Rotation paths and how fast each direction turns (deg/step):
Each turn is a multiple of 5 degrees from 10 to 175, or 0.
Each row of a path follows its step; steps can be skipped.
Path 1:
step 0: [-12 -12  -8   3   2 -13  11   9 -19  24  13  17   8 -20  28  -2  10 -45
 -17  11  -1   5 -16  -6 -12  21 -10  16   3   0  32 -31   5 -21 -16  -8
  -3]
step 1: [ 19  -1  18   4 -22  10 -34   3  26  22  21 -21  32 -14 -16   3 -20 -24
   4  -1   3  -8 -12 -12   5   5   1 -15  -4 -10  -6  -4  -8   3  24 -27
 -26]
step 2: [-12   4  13  -3  29   7 -23  -4   6 -18  11   4 -38 -13 -14  29 -30 -33
 -11  -1   2  -9   9   3  -6 -11 -15  31 -13 -10  19  -1 -11 -21 -10   2
   7]
step 4: [ -7   2  11 -19  -7 -13 -13  -8  -4   7  15   4  18 -38  12  -2 -18  16
   4  -4 -24  -1  13 -28   5  -5 -25  24  17 -43  -2   2  -1 -24   8 -20
 -10]
step 7: [ 17  -9  12  -1   4   1 -28   8  20  14  13   2  14  -5   9  -9   5   5
 -40   1   4 -10  28 -40  37  20  15  27  10   3   5  -1   1  10   0 -13
   7]
step 9: [ -7 -16  17   3 -34  40  -4  -9   7  24  21  11   4   3 -11  21   0 -35
  -3  15  24 -17   6 -32  -7  -5  -5  -7  -5 -11 -20 -12  13  10  -3   3
 -12]
step 10: [ 16  27  19 -15  18  -1 -15   9  -5   4  13   7  -4 -24  16  22  -1 -31
 -28 -14  -9  20  -2   7   4  35 -14  29  -4  -8  19 -25   9 -11  -4  -7
  -9]
step 11: [-22 -30  19  13   0 -11 -34  -4  44   5  15 -23   4 -11   5 -10 -12 -15
  -6  17  -8  -8 -35  -6 -14   1  18 -10  -6   5   1 -10  -7  -9  10 -26
   2]
step 12: [ -6   7 -11  -3   2  -6 -12  -1  11  16  30  21 -14   1 -26  18 -24  -7
  18   5   0 -12   9 -18   9 -13 -26  23  -5 -36   7 -13 -22 -28 -17  12
 -20]
step 13: [ -6 -22   5 -39  -2   6 -17   6   7  19  10  -6   6 -13   0  20  22  -6
  -1 -42  24   5 -10 -12 -15   5  21  33 -13  -6  19   3   5   7   2 -18
  24]
Speeds:
[-7  5  0 -8 -7 -4 -3 -1  6 -2  7  6  7  9 -9  2 -1  1 -2 -4 -1 -1  1 -2
  7  7  8 -9 -8 11 -2  4  5  3 -2 -4 -7]
175
[ -8  -2  -5  -1   4   9  -3 -10  -4  -4   1  -1   0  -2  -8   0  -3   3
  -7   9  -5 -13   3  -5   3  -2  -8  -2   5  -4  -9  -1   7   1   0  -8
   4]
145
[  7   6   4   5   6   3  -4   2   2  -5   7  -4  -7   7   8   5 -12  -3
  -7   4   2   6  -5   7   6   0   2  -5  -4  -4  -1   6   8   6   6  -1
   7]
85
[  5  -9  -7   0  -3   5   0   0   1   4   5  10   4  -6  -2  -7 -12  -1
   7  -1  -9  -4  -8   1   7  -9  -3  -1   0   3   9   3  -1   4   8   6
  -3]
100
[  6   5  -2  -1 -10 -16   0   5  -3   3   2   1   1   2  -1 -10  -7  -1
  -1   8   7  -8  -4  -1  -4   1  -7   2  -3   0  -8   4  -4  -6   5  -5
   6]
100
Path 2:
step 0: [  5  11 -14   0  -7  12  -7   5  18  -5  22 -10  15  -8 -16  -5 -30 -21
  23 -37  13  13  -3  -3   1 -49  27  -8  13  -1 -20   2  19  12   6   5
  -6]
step 1: [ -8 -15  14 -13  -6  18   4  -3  16  13   6  14  16 -24  10  -5 -17  -1
  24  -8  58   5   8   1  -9  17  21   6   9 -23   8  -8  21   1 -18  17
 -24]
step 2: [ 39 -27  16 -19 -13 -30 -12   0   0  -2 -22  -7   0 -20  23  26 -26 -11
   8 -13  28  13 -30   1   6  -4   1   8 -10  16   4   4  -8  12  -9  14
  -6]
step 3: [  0  -9 -29   2   4 -11  -9 -16  22  -6  -2 -16   8 -29  -9  -7 -20 -18
  -5 -10  -1   9 -11  -8  -9 -27  11  -4  -4  15 -27 -30  25  37  -4  30
  -8]
step 4: [ -8  -2  10 -15 -21   7   0 -11   9 -28  16   6  35 -12  22  -9  -1   5
  -9 -19  33 -17   0  -4 -25  23  -6 -20  -2  -6   4 -20  32  15 -21  15
 -13]
step 6: [-12  12  -6  14  -9   1  -8  -2  29   7  -4 -31   4  -6 -13   9 -20  -5
 -13 -11   2   5   6   6 -15 -14  -3  20  11  -6   0 -14  -9  43  11  53
 -23]
step 7: [-27  14  30   4 -22   1   1   0  16 -16   6  14  33  -6   9   1 -17  -1
 -15 -42  12  -8  -3  16 -11  -4  15 -18 -14  16  21  11   9  -5  -9  29
 -17]
step 8: [ 12  -7  -2 -15   0 -14  18  23  24  -9  -3  -7  15  -4   5   0  29  15
   8  -9  38  29 -20  13   5 -33  19  -1 -30  -2   3   0  -6  -9  10  21
 -25]
step 9: [ -7  -4 -11   2  -3   6   8   0 -15  -1 -29 -13  22   2  17  -6  -6 -14
  13 -12  17  25   3  -2 -29 -21 -14  24  15   0  -1 -18 -27  25  -6  37
 -30]
step 16: [-14   7  -6 -31   5  14 -10  11  15 -12   1   5  29   5 -38  -5  -7  -6
   6 -11  20   3  -2  -8   7  -9   7  23 -26  29  -3 -31  -1  39   5  12
  -2]
Speeds:
[-13   1   5   3   2  -2  -2   1   5  -5   7  -1  12   4   0  -3  -4  -5
   9   4  -6  -2   3   6   4   2   1  -9  -3  -6  -3   2  13  -6  -7   1
   0]
110
[  3   2 -12   6   2 -10  -2   4   0  -4   4  -1   5 -11   1   0  -7  10
   8   2  -4  -8   4   2  -8  -6   0   4   5  -3  -3  -4  -6  -7   7   0
  -2]
125
[  4   6   5 -12 -12   7   0   7   2  -9   8  -8  -7   2  -8   2  -3   1
   1   2  -5  -2  10   1   0   3  -4   0  12   0  -1   0   3   0   4   1
  -2]
60
[  3  -7  -2  -5  -3  -3   0   2   0   7   0 -12  -1  -9   6   6   4  -2
  -9   2  -4 -11   4   0  -6   6   2  -5  -4  -1  -9  -5   4   5 -11  -6
   5]
40
[ -2   3  -6   4   2   8   4  -7  -3  -3   1   2  -8   3   3  13  -9   2
   7   9   7  -5   2  -5   8   2   4 -12  -1   1  -6   3  -4   3   3  -6
   1]
10
[ -5  -4   6  -2  -1  -2  -1  -3   5   2  -9   7   1  11   9   1  -6   8
   1  -2   4  -3  10  -2 -10   2 -13  -2   7  -5   0  -5  -3   2  -1   3
   6]
140
